In the rows, zero is written as 128.
Each named turn below is shown by a few rows before and after it. Which turns, in which order, take the first row of each later pair to the second? The first pair is answered.
K243 (before -> after):
[157 116  97 125 166 167 135 115 100 127 133 129 136  71 139 124 147 140
 111 105 123  99 144 113] -> [136 137 117 133 151 119  97 128 139 147 118 158 143  87 159 156 151 100
 148 108 139 149 166  96]
[ 89 155 105 132  89 138 152 152 127 127 138 115  67 165 143 131 121 141
 121 151 141 119  96 164] -> [123 125 132  92 137 154 141 162  91 117 152 114  97 117 141  84 120 183
 155 113 111 121 119 159]
[148 105 130 119 151 120 115  99 125 110 131 115 156  89 128 108 133 149
 135  87 129 106 146 132] -> [122 131 132 142 120  86  97 101 168 126 116 137 146 120 143 149 135 106
 142 107 152 133 149 123]
K976 (before -> after):
[133 169 178 114 141 163 106 108 170 114 104 107 161  85 144 134 155 118
 115 115 138 115 166 161] -> [121 178 184  92 145 147  98 138 161 119 114 122 156  75 143 130 154 115
 136 121 119 147 166 152]
[ 96 150 118 100 132 136 131 129  99 133 151 115 111 137 119 107 102 139
 121 175  93 147  94 143] -> [ 97 152 104 124 120 146 141 108 114 131 146 108 110 149 121 119 103 132
 100 175 113 126  90 150]
[103 169 115 120 108 112 162 129 113 109 107  89 128 174 190 139 119 114
 117 137 117 139  81 168] -> [124 149 129 122 119 127 161 107 109  99 102  70 141 170 190 122 117 130
 111 119 124 115  92 176]
K692 (before -> after):
[139 144  87 152 115 131 171 122 146 151 134 137 107 135 128 158 130 122
 106 149 133 113  99 113] -> [143 142  98 162 113 123 159 110 162 156 121 137 116 142 133 164 133 113
 110 142 148 115 109 115]
[141 140 136  89 149  77 106 172 112 122 139 121 104 107 119 134 135 121
 152 146  94 148 125 118] -> [138 142 137  95 148  70  95 165 127 132 132 130 111 107 127 145 139 111
 157 141 103 153 134 113]
[121 136 130 117 137 128 133 138  90 123 122 137 121 122 133 107 149 153
 145 146 103 133 144 136] -> [113 139 118 117 138 126 131 138 100 134 123 155 125 117 140 117 153 143
 150 146 104 142 147 125]
K874 (before -> after):
[148 121 120 113 149 175 108 135 130  95 134 157 178  94 139 151 138 140
 177  70 156 118 135 145] -> [107 157  73 122 113 178 153 160 122  91 147 161 125 121 121 179 131 118
 135 127 145 116  80 150]
[166 103 158 170 113 116 113 106 143 111  88  81 129 174 113 126 126 138
  99 131 174  97 151 147] -> [170  93  95 167 158 150 122  89 156 138 115 134 161 110 133 131 130 138
 106  95 165  92 169 105]
[131 126 154 126 134 113 118 127 116 116 126 118 134 141 130 118 124 147
 139 135 130 124 139 141] -> [128 128 117 126 153 131 127 120 121 130 142 146 145 112 135 125 126 141
 138 125 124 122 140 119]
Now pairs of rows:
Each pair is two turns apart.
[110 136 118 160 102 137 128 138 137 138 140 143 103 147 142 156 126 102
 105 118 139 145 116 130] -> [145 107 153 160 115 147 113 117 129 123 127 111 126 145 141 127 127 129
 109  92 151 121 136 148]
K692, K976
[120 154 152 129  93 114 135 160 113 107 118 125  81 179 122 141 126 140
 117 169 111 156  75 118] -> [123 149 121 105 129 131 145 175  97 117 145 160  94 131 127 132 127 152
 133 152  82 168  82  90]
K243, K692
[141  95 199 112 150  94  99 108 118 121 116  95 139 130 104  84 110 157
 160 105 150 130 158 159] -> [122 106  91 131 177 131 125  83 155 163 144 171 157  77 130 121 120 127
 146  85 153 124 159 102]
K874, K692
[153 148 144  91 157  87 114 114 129 170 134 163 163 115 110 132 146 116
 191  82 113 120 134  88] -> [168 134 128 142 129 123 144  57 142 152 113 115 150 151 102 139 143 121
 126  88 155  49 116 120]
K243, K976
[136 122 133 153 122 126 120  92 141 130 119 116 142 122 128 167 125 163
 118 104 158 120 155 127] -> [117 139 138 120 127 100 108 140 125 137 134 142 132 110 124 164 123 159
 153 117 127 168 151 113]
K976, K976
[107 131 128 147 122 135 153 137 116 152 119  93 112 132  98 107 128 136
 121 141  94 107  94 123] -> [116 124 139 134 140 135 142 141 106 153 123  98 126 114  99  93 130 147
 139 124  85 116 106 115]
K874, K692
[111 134 160 132 116  62 130 112 137 169 124 166 139 156 146 175 161 116
 120 148 169 145 150 145] -> [105 139 130 133 124  75 142 111 138 175 134 185 142 139 146 181 161 112
 114 144 164 145 148 131]
K874, K874
[142 108 130 147 149 127  82  95 154 154 112 127 163  98 152 159 122 123
 140  98 157 118 161 126] -> [145 104  96 155 148 163 119  83 134 142 123 109 147  94 138 151 117 138
  99 107 151  81 135 137]
K874, K976
[103 152 170 100  98 127 112 120 110 127 107 134  95 137 151  69 146 159
 141 122 124 115 126 145] -> [ 86 167 137  92 104 129 122 135 113 142 121 167  90 120 156  83 145 145
 145 131 112 131 117 122]
K692, K692
[150 109 188 124 141 111  86 106 141 133  95 108 151 150 146 122 126 125
 161  96 157 120 154 124] -> [138 117 157 135 113 140 140 107 114 110 102  75 104 178 118 120 118 136
 103 138 150  82 102 151]
K243, K692
[140 136 156 138 121 118 102 128 106 128 108 111 125 148 120 121 127 137
 145 136 131 132 148 131] -> [143 134 147 138 120 132 117 125  99 120 110 102 120 147 115 117 128 146
 130 139 128 118 138 137]
K243, K243
[108 140  72 140 163 152 115 134 102  91 159 145 102  92 167 132 134 136
 108  97 149 148 145 105] -> [ 98 152 111 150 122 129 116 147  93  69 139 103  65 146 148 134 129 132
  90 136 156 147 121 141]
K976, K874
[167 144 159 109 124 138 136 131 108 107 124  94 120 155 104 116 117 134
 133 130 136 131 105 145] -> [153 154 124  92 147 135 129 147 118 132 146 150 135 115 118 127 124 122
 161 115 118 165 118 106]
K874, K976
[ 98 142 101 140 107 124 125 144 140 133 130 121 138 112 126 165 112 124
 122 124 119 131 133 100] -> [116 128 136 135 115 116 101 136 141 132 118 109 157 110 129 151 114 135
 140 104 125 133 154 105]
K874, K874
[122 132 134 101 130 145 148 120 112 124 128 112 111 134 109 116 124 154
 118 154 136  93 125 148] -> [124 134 159  94 127 125 132 129 113 124 122 110 115 143 109 114 124 153
 136 153 136 108 133 150]
K692, K874
[170  99 115 106 139 112  90 109 158 145  93 125 178  95 182 119 146 154
 185  98 124 180 134 132] -> [142 125 110 149  83  93 101  99 189 143  71 106 141 158 176 157 144 118
 148 140 158 171 109 153]
K692, K243
[122 130 137 111 121 134 158 118  97 130 152 117 144 102 124 117 135 165
 129 105 101 143 104 116] -> [106 147 154 110 108 103 138 132 114 138 144 127 142 117 130 134 137 144
 151 114 108 174 111 111]
K874, K243
[107 141 130 155 103 123 111 107 116  86 124 144 152 142 113 140 124  98
 111 118 154 132 120 121] -> [126 126 134 149 120 135 108  98 110  87 125 143 168 124 115 127 125 112
 119  97 152 124 132 122]
K692, K874
[172  91 169 141 136 137 107  92 135  97  97  83 151 146 123  96 117 149
 104 108 150  76 148 146] -> [147 110 109 128 170 131  99 106 164 143 128 172 180  88 153 125 124 114
 142  85 135 122 169  82]
K874, K243
[127 115  99 137 146 156 144 120  92 126 153 125 131 126 113 123 127 132
  95 124 107  96 115 132] -> [113 126  99 121 146 140 139 148  86 131 162 141 125 120 112 126 124 124
 115 135  90 124 113 125]
K976, K976
[107 123 110 132 142 105 117 154 130 151 127 174 145 123 143 132 134 108
 132 121 127 137 112  96] -> [120 114 156 145 111 101 121 146 116 120 104 114 126 166 127 116 129 124
 111 141 140 110  99 140]
K243, K874
[120 109 105 124 196 164 158 154 116 108 165 125 120 134 124  97 130 169
 139  77 115 113 112 104] -> [107 126 150 107 181 114 123 188 120 110 155 132 116 154 126 106 128 151
 177  92 111 162 122 104]
K874, K243
[145 114 150  98 158 129 114 173 104 106 135 115 126 119 121  92 129 151
 151 126 120 128 149 151] -> [107 142  74 116 149 141 146 175 125 128 152 158 107 108 128 133 132 117
 127 148 120 132 124 124]
K874, K976
[145 131 150 182 150 101  56  83 121 144 109 131 163 100 131 162 169 126
 158  54 168 134 164 138] -> [ 87 180  67 171 137 107 109 133 108 161 149 184 115  88 120 194 162  98
 136 106 132 161 114 109]
K976, K874
[142 118  81 153 116 160 152  94 151 141 112 128 123 119 143 145 142 130
 115 119 136  87 141 103] -> [159 107 145 149 108 138 123  92 147 126  89  94 130 143 142 130 141 141
 130 114 147  89 156 126]
K874, K874
[150 111 119 141 138 141 102  80 147 112 110 123 131 125 112 120 130 106
 124 125 118 122 152 129] -> [148 111 106 124 152 152 111  93 133 115 123 135 130 105 109 113 128 112
 128 123 101 127 146 121]
K874, K243
[132 133 135 140 127 128  91 122 152 151 136 173 154 118 109 138 150  90
 112 130 139 127 137 112] -> [122 141 122 147 110 136 110 120 148 143 138 164 133 131 100 144 148  88
  88 149 141 112 117 121]
K976, K874
[138 130 115 113 154 150 134 132 118 111 166 135 109 133 114 107 135  97
 103 121 119 139 144 128] -> [135 133 122 110 156 139 123 139 126 117 165 144 114 131 119 112 139  90
 117 117 120 154 152 121]
K976, K243
[102 163 121 117 134 147 143 148 101 125 145 143 113 123 124 125 111 154
 130 136 107 131 117  95] -> [ 96 168 109 146 118 146 144 125 129 131 131 146 111 142 131 147 114 136
 113 138 134 118 119  96]
K243, K976
[142 115 130 135 123 146 154 125 102 106 113  74 118 150 108  99 123 164
  99 137 124  90 104 160] -> [142 110  92 113 161 165 160 132  95 126 138 118 140  96 118  94 129 169
 116 112 101 102 114 126]
K874, K692
[130 131  89 112 149 146 135 121 137 151 147 165 140  80 139 130 123 127
 148 100 108 128 145  89] -> [130 132 117 154 114 123 112  91 181 150 114 144 141 127 150 156 126 101
 137 105 155 120 156 107]
K243, K692
[148 127 106 101 135 152 150 145 103 133 155 128 149  94 105 113 110 156
 118 138 110 105 127 131] -> [129 139  77 120 128 146 148 133 137 151 153 157 152  96 120 145 115 128
 114 140 126 112 129 111]
K692, K976
[135 104  86 169 140 153 131  79 184 127 124 163 127 130 142 147 130 122
 140 117 158  86 155  99] -> [159  81 122 124 162 171 149 105 115  94 138 122 122 113 116  90 122 178
 143 116 116  72 142 126]
K874, K243
[137 148 164 150  82  94 122 148 126 114  89 102  75 167 125 135 131 130
 177 144 129 129  97 150] -> [134 150 117 123 109 132 163 167  87 113 125 118  63 127 111 117 126 149
 164 150  93 118  75 137]
K243, K692
[147 145 110 107 165 139 172 151  84 134 140 182 130 106 134 119 135 136
 166  97 148 139 130  96] -> [135 156 135 101 141 124 180 175  62 117 135 153  99 139 115 116 128 138
 159 129 138 145 108 120]
K874, K243
[128 111 118 116 103 154 161 137 124 114 143  80 131 109  93  70 148 160
  94 115 120  77  96 170] -> [ 87 144  53 122 110 137 154 150 171 161 160 165 138  84 119 123 157 106
 116 116 124 126 103 114]
K692, K692
[156 121 179 161 134 106  75  93 185 120 109 138 152 140 161 141 119 102
 165 118 168 149 162 104] -> [189  88 189 135 157 154 108  92 122  84 123  89 146 121 132  85 111 164
 139 111 138 104 144 132]
K243, K976
[146 124 174 111 170 123  84 138 122 130 129 141 173 104 152 122 139 126
 161  95 136 154 176 137] -> [124 145 159 164 107 126 117 111 143 116 105  99 123 178 138 158 135 103
  91 146 174 113 134 175]
K243, K692
[123 141 109 114 151 115 124 162 125 163 146 170 144 111 149 129 150 129
 145 111 104 152 136 109] -> [117 149 142 146 100  94 122 148 140 147 113 123 114 181 139 145 145 115
 117 146 136 135 117 148]
K976, K874
[145 191 103 145 112 108 142 126  59 110 123  74  84 133 111 150 130  87
 116 146  83 119 111 100] -> [160 178  96 128 142 126 143 125  44 110 137  84 103  95 113 130 132 104
 127 123  67 117 121  88]
K692, K243
[ 88 136 109 130 110 115 124 122 103 155 136 139 116 127 123 134 106 124
 109 121 103 145 111 112] -> [ 92 133 105 132 119 115 119 115 112 160 137 146 129 115 130 134 109 122
 116 108 108 149 123 102]
K243, K692
[103 146  98 154 113 125 127 121 153 170 143 173 115 152 139 160 130  98
 114 151 137 132 115 112] -> [145 112 149 142 115 149 137 110 105 127 132  98 112 166 112 110 123 151
  91 147 130  84 108 162]
K874, K243
[125 126 164 117 106  91 103 158 118 129 119 126 127 154 119 125 131 141
 148 149 132 160 144 127] -> [141 107 147 120 136 111  95 132 130 141 122 142 161 120 134 121 137 146
 156 113 137 148 169 108]
K874, K692
[111 113 139 129 137 184 157 154 107  93 123  82 147 114 107 101  82 121
 124 117 109 121 102 148] -> [101 125 159 127 121 157 145 174 106  93 117  80 137 132 109 108  82 111
 135 133 108 143  99 152]
K692, K874
[114 141 132 125 112 156 162  93 113 115 128 105 114 157 122 138 124 116
  98 136 140  80 111 160] -> [129 128 183  77 146 129 119 127  94 120 135 118 144 125 129 109 127 134
 162 108 112 131 145 146]
K874, K976
[132 122 111 131 112 135 132 113 127  94 133 126 104 155 109 135 148 117
 107 125 158  98 131 119] -> [131 121  93 109 134 145 139 128 109  97 150 145 108 126 109 125 147 127
 118 121 132 107 130 102]
K243, K874
[136 117 154  99 114 134 141 161 112 135 150  84 126 160 125 116  96 166
 123 152 110 157 110 149] -> [116 131 119  95 129 126 134 171 136 162 164 139 137 136 141 142 103 142
 145 144 104 188 119 113]
K874, K976
[103 155 145 146  92  98 121 143 140 104 112 111  94 182 131 127 125  99
 123 163 141 138 117 152] -> [152 107 130 148 154 144 108  85 152 116 116 127 162 115 154  99 135 128
 135  85 152 101 167 127]
K976, K874
[112 129 153 120  96  93  92 163 151 126 122 104 117 160 141 121 102 116
 159 124 128 145 119 118] -> [102 132  88 152  95 131 127 131 168 136 129 118 112 152 145 145 103 103
 118 125 142 107 102 106]
K874, K243
[146 120 130 140 126 110 112 103 154 125 117 122 135 137 139 132 130 118
 122 118 154 120 134 126] -> [157 110 137 128 140 116 111 104 142 121 121 118 142 124 138 117 130 131
 127 109 143 119 136 125]
K243, K243
[121 150 123 144 144 120 140  99 150 139 130 130 146 135 129 150 141 124
 123 115 131 103 139 143] -> [133 140 140 125 159 126 139 109 126 128 137 118 151 123 121 127 139 148
 130 109 113 100 142 147]
K976, K692
[171  88 127 145 113 126  79 110 144 112 139 104 152 139 105 112 117 121
 152  79 114 126 110 151] -> [156 101 132 122 113 110  76 146 131 116 151 120 143 133 103 111 114 117
 173  94  92 157 103 145]
K976, K692
[ 57 169 163 107 152 146 118 168  86 148 107 114 119  96 146 103  96 157
 149 148 107 139 103  94] -> [ 67 161 197 119 143 127  90 155 109 151  86 107 136 113 155 108  97 148
 165 135 130 145 127 100]
K243, K874
